[98 -299 707 -663 -547]  C
[-663 607 294 -546 -281]  D
[-547 602 -662 -548 -664]  K
[-779 382 -348 -808 -165]  N
[-316 -740 -547 -458 -662]  S
[707 -354 -545 -197 650]  G
both C K:  -> [-547]
both C D:  -> [-663]
q: [-663 607 294 -546 -281] -> D
both C G:  -> [707]
q: [-316 -740 -547 -458 -662] -> S
q: [707 -354 -545 -197 650] -> G

[46 -57 37 -109 20 -220 311 -460 -290 19 -37 112 -317 -441 66 -203 -398 78 -171 -363 -108 307 -70 -360] : X
[-118 -57 60 45 157 167 32 -363 148 -216 340 -55 113 280 66 112 328 -273 -119 226 58 -203 45 306] : F
[46 -57 37 -109 20 -220 311 -460 167 19 -37 112 -317 -441 -145 -203 -398 460 -362 -363 46 79 -70 -360] : T
[128 66 -78 67 -253 12 -247 131 75 166 -539 -55 184 136 -110 112 86 146 190 108 58 -173 49 40] : V
q: [128 66 -78 67 -253 12 -247 131 75 166 -539 -55 184 136 -110 112 86 146 190 108 58 -173 49 40] -> V
both T V:  -> [112]
both V T:  -> [112]
q: [-118 -57 60 45 157 167 32 -363 148 -216 340 -55 113 280 66 112 328 -273 -119 226 58 -203 45 306] -> F
q: [46 -57 37 -109 20 -220 311 -460 -290 19 -37 112 -317 -441 66 -203 -398 78 -171 -363 -108 307 -70 -360] -> X

[-216 -211 -65 -452 -95 -96 295 -17]  Q
[131 -293 2 -270 -96 258 21 204]  B
[232 -315 170 123 200 -664 -102 215]  W
[373 -141 -393 33 356 122 -236 203]  Y
[-316 237 -20 -249 316 -378 -664 -649]  L
both Q B:  -> [-96]
both W L:  -> [-664]

[313 630 -435 -678 -361 754 -251 -754 -280 177 236]  P
[-322 -617 6 667 347 -740 241 739 270 -171 -245]  Z
[-508 -416 503 536 153 -554 25 539 52 -29 -446]  M
[179 637 -326 -594 -337 673 -381 -688 -413 286 100]  H
[7 -125 352 -37 6 -9 545 353 521 -452 419]  R
[196 633 -341 100 -338 686 -367 -699 -397 275 117]  A
[-508 -435 503 536 153 -554 25 539 101 91 353]  J
both H A:  -> [100]
both R Z:  -> [6]
both P J:  -> [-435]
both J R:  -> [353]

[-302 -32 -2 -130] = lizum
[-372 -327 44 -92] = ritef
[-318 -423 23 -150] = rirad
[-431 -613 17 -170] = pano
[-457 23 17 -152] = murar
[71 122 -14 11] = Som
[33 276 2 55] = Rofu
[161 229 -26 64] = Govu
[-130 18 6 -58] = mil
[349 72 -32 56] = Fur
[-34 23 7 1] = sanin
both rirad murar:  -> [23]
both pano murar:  -> [17]
both Fur lizum:  -> [-32]

[-415 -615 -719 -496 426] = vidi
[400 297 334 183 -240] = tos
[-415 -615 -718 -718 -719] = boleg
[-415 -595 -209 -496 -719] = bove
[210 146 279 704 668] = Peta
q: [210 146 279 704 668] -> Peta
q: [-415 -595 -209 -496 -719] -> bove

[-175 233 318 -63 -133] : norif
[-665 -699 -636 59 -635] : Goreb
[-665 -699 -133 59 -389] : ralo
[-359 -635 -665 224 203] : nez
q: [-359 -635 -665 224 203] -> nez
both norif ralo:  -> [-133]
both ralo norif:  -> [-133]
both ralo nez:  -> [-665]

[545 354 376 232 -177 464 -300 -318 266 541 -461 65 65 -480 564 48] = gev
[-446 -524 -456 -305 -258 -119 570 22 540 -10 66 466 351 39 -124 -322] = vip
[37 545 559 154 66 307 -283 -376 -76 403 -277 -247 253 -460 65 28] = gov
[-388 -301 -66 541 -172 225 -367 60 4 431 588 474 -259 583 -615 -1] = Pone
[466 -336 -300 -252 394 546 44 56 7 182 -486 465 -394 -305 -528 -336] = mem
both Pone gev:  -> [541]
q: [545 354 376 232 -177 464 -300 -318 266 541 -461 65 65 -480 564 48] -> gev
both gev mem:  -> [-300]
both mem gev:  -> [-300]
q: [-388 -301 -66 541 -172 225 -367 60 4 431 588 474 -259 583 -615 -1] -> Pone
q: [37 545 559 154 66 307 -283 -376 -76 403 -277 -247 253 -460 65 28] -> gov

[-171 -662 23 -325 -530 -75] : mok
[170 -42 -529 -357 -274 -163] : kupud
[22 140 -160 -42 -172 -240] : moku
[-182 -178 156 168 -164 -239] : viven
[-193 -224 156 -172 -275 -163] : zelo
both viven zelo:  -> [156]
both moku kupud:  -> [-42]
both kupud moku:  -> [-42]
both kupud zelo:  -> [-163]
q: [-193 -224 156 -172 -275 -163] -> zelo
both moku zelo:  -> [-172]
both zelo kupud:  -> [-163]

[59 -32 25 205 61 52 228 111 154 -92 32 -101 60 129 -44 30 -174 -106 53 47 -26 100 -79 -216 -202 -29 117 -17 31 46 128 -59 80 -76 66 -117 26 -9 66 123 -68 4 -179 25 178 77 -69 195 -126 10 20 -131 171 117 120 -206 31 36 93 188 29] -> Dufed
[57 -278 -291 -250 -203 -32 -171 -202 -30 17 36 -146 4 -117 -166 -297 -287 -40 114 -229 -166 -157 -211 25 -156 -330 132 104 -378 -136 -287 73 -168 38 -56 -305 -191 -245 -172 -77 -74 -327 -7 -80 -94 -291 -114 -160 -125 -80 -197 -6 46 -7 -18 -72 77 -220 -135 -261 -226] -> Dova
[39 65 -237 57 -49 39 142 -92 -40 -154 123 -57 -115 71 -7 -146 -171 -161 -50 -141 -11 -163 -60 -207 -118 -143 169 -102 -120 -20 28 -62 -24 31 33 -197 -73 -189 21 53 70 -263 -147 195 96 -103 5 75 -259 3 15 -238 -50 10 251 4 -99 -149 10 92 -133] -> sud
[-180 130 -14 172 -68 -187 -2 -173 -276 -240 42 10 243 -41 81 38 215 -126 -374 -124 4 -251 91 -182 31 192 -163 -321 241 -28 203 -280 -56 -92 -137 279 26 -119 229 -98 173 -86 -224 183 -30 -33 195 22 -108 -128 165 -217 -102 -203 41 114 -313 -179 11 188 -93] -> Rura
[-54 -200 58 -158 -223 -78 -157 -151 -50 -88 264 -205 26 -168 4 -122 -181 -16 124 9 -227 -139 -210 62 -166 -199 30 -18 -271 -138 -244 109 -203 -114 -107 48 -46 -76 40 -99 -162 -151 -70 -168 10 -244 32 -121 1 -105 -237 111 -118 21 -120 -125 152 -132 -181 -200 55] -> seme
[-24 25 -169 -190 -37 -21 -238 -168 -172 121 21 105 -119 -184 122 -106 26 155 -41 -101 -13 -191 88 186 124 -117 -62 4 -105 20 -111 118 -114 102 -6 50 11 -124 -32 -111 144 -131 107 38 -147 -131 130 -156 99 -103 34 149 -196 -111 -53 214 -37 -109 -52 -256 -75] -> petop
[-88 -203 26 96 -110 -161 126 -123 15 -255 -174 -387 -68 -30 -329 34 -281 -269 -33 -26 -278 -8 -367 -250 -372 -149 -34 -139 -103 -232 -56 -267 -119 -257 -128 -240 -254 -221 -148 -113 -313 -130 -283 -220 -42 -186 -358 50 -198 -192 -210 -225 -6 -9 -48 -418 -144 10 -131 156 -58] -> Tamub
[29 55 -21 102 47 148 81 56 60 -1 278 141 72 152 118 -58 -29 52 13 -20 86 7 28 -46 -12 -27 214 -58 -11 67 95 44 100 82 97 39 48 104 210 98 193 -22 3 240 123 87 214 65 -18 75 71 -55 48 75 263 127 21 -71 91 47 80] -> Tugas
[-46 28 -299 -230 -123 -185 -348 -326 -382 58 -42 149 -142 -174 35 -198 234 72 -276 -307 24 -372 162 118 251 45 -176 -41 -20 -66 -119 -68 -108 166 -90 103 -68 -240 -20 -211 238 -249 71 141 -272 -200 166 -206 0 -108 116 -1 -378 -215 -83 349 -221 -285 -55 -204 -266] -> madeg
[-101 -161 -170 -148 -129 -172 -7 -89 -181 -118 -235 74 -194 147 -293 -59 203 -275 -176 -168 56 -51 24 -91 170 184 -149 -55 32 -265 -125 -255 66 -13 -177 -214 -289 -46 -267 -155 -121 -69 155 49 -222 4 -270 -169 -233 115 -109 -230 -195 -175 -14 107 -244 -12 -136 146 -207] -> Gemut
[-460 -552 -183 -532 -605 -587 -328 -601 -656 -603 -250 -530 -242 -455 -334 -157 -17 -624 -289 -151 -450 -603 -353 -133 -99 -99 -557 -402 -330 -663 -550 -347 -539 -458 -604 -151 -489 -467 -502 -588 -619 -441 -145 -442 -433 -618 -500 -521 -450 -282 -574 -273 -587 -497 -498 -234 -396 -207 -670 -98 -284] -> Zef
[-190 -107 -53 -36 -93 -19 -48 -180 -37 -52 22 -55 -130 -34 -180 -9 -251 -10 19 -56 -221 -18 -284 52 -217 -293 79 -201 -203 -229 -119 -91 -115 -142 -111 -168 -294 -117 -78 -204 -50 -130 35 -31 -190 -146 -127 -174 16 -227 -223 13 -142 -119 116 -49 -158 5 -175 -118 40] -> Foz
q: [-24 25 -169 -190 -37 -21 -238 -168 -172 121 21 105 -119 -184 122 -106 26 155 -41 -101 -13 -191 88 186 124 -117 -62 4 -105 20 -111 118 -114 102 -6 50 11 -124 -32 -111 144 -131 107 38 -147 -131 130 -156 99 -103 34 149 -196 -111 -53 214 -37 -109 -52 -256 -75] -> petop
q: [-88 -203 26 96 -110 -161 126 -123 15 -255 -174 -387 -68 -30 -329 34 -281 -269 -33 -26 -278 -8 -367 -250 -372 -149 -34 -139 -103 -232 -56 -267 -119 -257 -128 -240 -254 -221 -148 -113 -313 -130 -283 -220 -42 -186 -358 50 -198 -192 -210 -225 -6 -9 -48 -418 -144 10 -131 156 -58] -> Tamub

[-61 276 -52 276 45 -205 705 -190] -> fomor
[7 -184 -356 -559 248 41 410 705] -> nepo
[-113 83 -53 -59 58 -77 219 -10] -> Parif
[-206 57 91 -131 58 173 55 -5] -> gom
[-61 670 -52 276 -26 276 89 -190] -> Dut
[64 -55 -172 149 -45 44 -258 -94] -> nodi
[56 267 435 -293 -30 -403 472 212] -> Vesos
[-74 277 282 44 6 -251 309 -52] -> Dol
[360 55 -468 -48 -13 -177 89 400] -> fafir
both nodi Dol:  -> [44]
both Parif gom:  -> [58]
q: [360 55 -468 -48 -13 -177 89 400] -> fafir
both nepo fomor:  -> [705]
both Dol nodi:  -> [44]
both fafir gom:  -> [55]
both Dut Dol:  -> [-52]

[287 516 138 -271 165 203 77 -325 22 244 122 442 -308 -85 128 -48 -354 -118 253 -308 -183 468 10 266 28 82 -118 -15 136 -132 150 384 136 -11 48 -480 47 114 227 -255 -119 -145 -267 -380 -256 -380 113 501 -165 -30 -39 -323 87 88 -50] : vaz
[228 249 -255 -280 631 -60 296 -270 -164 312 -39 102 -166 384 358 -54 -124 159 145 -100 89 240 245 54 283 557 30 -13 -51 -311 70 229 120 166 -172 -347 11 -418 255 -369 53 136 -146 -81 -134 -259 -87 439 -328 -179 222 179 -305 52 282] : Kov
[129 249 -166 -50 271 -84 29 -96 -487 403 -344 -335 -589 229 266 -99 203 247 -259 -374 -120 115 -70 61 403 167 30 -85 222 -234 -142 316 -60 149 163 -409 -210 -256 132 8 -77 -65 -84 251 -100 -361 -137 355 -98 -226 -333 173 -1 -192 362] : viro
[129 249 -166 -50 271 -84 -274 -96 -487 403 -344 -335 -589 229 266 -99 203 247 -259 -374 -120 114 -70 61 403 167 329 -85 222 -234 -142 316 -60 149 163 -409 -210 -256 132 8 -65 -65 -84 251 -100 -361 -137 355 -98 -402 385 -265 -387 2 307] : vurit
q: [129 249 -166 -50 271 -84 29 -96 -487 403 -344 -335 -589 229 266 -99 203 247 -259 -374 -120 115 -70 61 403 167 30 -85 222 -234 -142 316 -60 149 163 -409 -210 -256 132 8 -77 -65 -84 251 -100 -361 -137 355 -98 -226 -333 173 -1 -192 362] -> viro
q: [287 516 138 -271 165 203 77 -325 22 244 122 442 -308 -85 128 -48 -354 -118 253 -308 -183 468 10 266 28 82 -118 -15 136 -132 150 384 136 -11 48 -480 47 114 227 -255 -119 -145 -267 -380 -256 -380 113 501 -165 -30 -39 -323 87 88 -50] -> vaz
q: [129 249 -166 -50 271 -84 -274 -96 -487 403 -344 -335 -589 229 266 -99 203 247 -259 -374 -120 114 -70 61 403 167 329 -85 222 -234 -142 316 -60 149 163 -409 -210 -256 132 8 -65 -65 -84 251 -100 -361 -137 355 -98 -402 385 -265 -387 2 307] -> vurit

[-631 388 141 -76 435] : Febo
[-166 -253 41 260 388] : vid
[-554 434 -166 40 -148] : natub
both natub vid:  -> [-166]
both vid Febo:  -> [388]
both vid natub:  -> [-166]
q: [-554 434 -166 40 -148] -> natub
q: [-631 388 141 -76 435] -> Febo

[55 256 -98 -68 -28 -24 -186 89 283 170 255 199 180 363 389 539 -268 304 103 109 -256 109 71 79 339 -176 -101 -138 -183 -89 -8 13 -94 -118 25 142 -36 60 152 -48 -147 164 -19 261] = folo
[-3 -82 -190 -51 98 267 -107 124 255 162 -13 89 14 275 277 572 -287 261 297 153 -98 -108 270 133 163 -204 -117 56 130 227 -92 61 575 -219 -145 -23 42 -13 -34 85 -370 462 156 233] = doza
[57 48 124 -169 -297 -243 -108 22 116 165 406 -29 363 320 342 402 -234 275 -219 53 -114 106 0 215 337 20 -91 -250 -339 -106 193 -52 538 138 246 -90 -68 -12 -57 -159 161 -29 -98 169] = Kurud
[-70 -145 28 -177 29 151 -151 -80 366 49 204 316 66 183 392 350 -221 291 344 -95 -242 105 39 7 198 -398 -50 -30 25 278 -115 42 683 -15 -112 125 18 135 272 -91 -187 269 186 179] = pori
[-212 128 68 -296 10 261 63 -327 229 -173 129 20 151 -92 198 -366 -33 357 361 -364 55 -105 -141 -161 -79 -126 31 21 133 226 -139 -7 373 352 -89 -95 81 387 218 -96 98 410 288 212] = zago
both pori Kurud:  -> [-91]
both Kurud zago:  -> [20]
both zago Kurud:  -> [20]
q: [-212 128 68 -296 10 261 63 -327 229 -173 129 20 151 -92 198 -366 -33 357 361 -364 55 -105 -141 -161 -79 -126 31 21 133 226 -139 -7 373 352 -89 -95 81 387 218 -96 98 410 288 212] -> zago
q: [55 256 -98 -68 -28 -24 -186 89 283 170 255 199 180 363 389 539 -268 304 103 109 -256 109 71 79 339 -176 -101 -138 -183 -89 -8 13 -94 -118 25 142 -36 60 152 -48 -147 164 -19 261] -> folo
q: [-3 -82 -190 -51 98 267 -107 124 255 162 -13 89 14 275 277 572 -287 261 297 153 -98 -108 270 133 163 -204 -117 56 130 227 -92 61 575 -219 -145 -23 42 -13 -34 85 -370 462 156 233] -> doza
both pori folo:  -> [25]

[-287 293 -462 0 -291 -290 166 142 735 69 60 90 679 385 -462 -85 16 -135 118 27 328 -154 -514 201 385 -304 839 703 223 -367 194 619 135 -455 -32] -> zufo
[-55 -390 181 300 176 327 176 -355 -312 -174 220 362 -610 -122 106 532 -231 -103 -220 317 -374 -155 462 265 66 679 492 -110 -40 425 266 244 -70 72 536] -> nilu
[-287 293 -357 0 -291 -290 166 142 735 69 60 90 679 385 -462 -85 16 -135 118 27 328 -154 -514 201 385 -31 120 599 333 -518 49 -16 209 -505 -505] -> nuraz
both zufo nilu:  -> [679]
both nilu zufo:  -> [679]

[-203 -81 183 457 590] : zibim
[-470 -359 589 -644 88] : Gorit
[400 -237 566 600 271] : lin
[-359 -12 169 101 211] : pak
[-711 590 -360 43 -709] : nolep
[176 134 599 663 358] : tik
[-359 -312 -436 -124 -379] : tebo
[-323 600 -76 -88 -431] : zim
[121 377 234 -36 -23] : zaga
both Gorit pak:  -> [-359]
both nolep zibim:  -> [590]
both pak tebo:  -> [-359]
both zim lin:  -> [600]

[57 110 235 80 -652 -40]  bogo
[-263 262 -440 -239 57 75]  Kageg
[-596 -504 6 79 -716 80]  miz
both bogo miz:  -> [80]
both bogo Kageg:  -> [57]

[736 -13 -785 -610 -610 529] = norob
[-504 -192 371 31 -577 -429] = palum
[32 -609 -668 32 198 -448] = Nilab
[698 705 596 31 697 -609] = tado
[33 -761 673 -622 -491 32] = ris
q: [33 -761 673 -622 -491 32] -> ris
both palum tado:  -> [31]
both tado palum:  -> [31]
both ris Nilab:  -> [32]
q: [32 -609 -668 32 198 -448] -> Nilab
both tado Nilab:  -> [-609]

[-186 136 -191 153 21 130 136 135 597 -66 -178 114 100 -214 -213 399 65] : bemuk
[-186 93 31 -209 -309 -2 -72 157 -258 26 206 25 -68 309 69 -408 50] : Nim
[214 78 167 -91 52 40 -107 50 -484 54 114 -110 -75 131 178 -270 -71] : soped
[-286 -110 -191 153 21 -2 136 -95 597 -66 49 214 47 154 -220 -23 178] : Dise
[88 40 17 -88 -125 -2 136 66 -118 12 87 -148 -30 130 33 -174 19] : puza
[-187 24 70 -17 41 -2 -39 5 -149 21 28 -51 -26 20 71 -74 -37] : pona
[99 39 59 -61 -29 -2 -46 40 -196 22 68 -32 -35 86 68 -148 -16] : Bok
[109 58 -36 -163 -314 -2 -27 130 -57 4 152 66 -35 245 -4 -282 75] : bug
both pona bemuk:  -> [21]
both bemuk Nim:  -> [-186]
both Dise bug:  -> [-2]
both Bok soped:  -> [40]
both Nim soped:  -> [50]
both bug Dise:  -> [-2]
both soped bemuk:  -> [114]

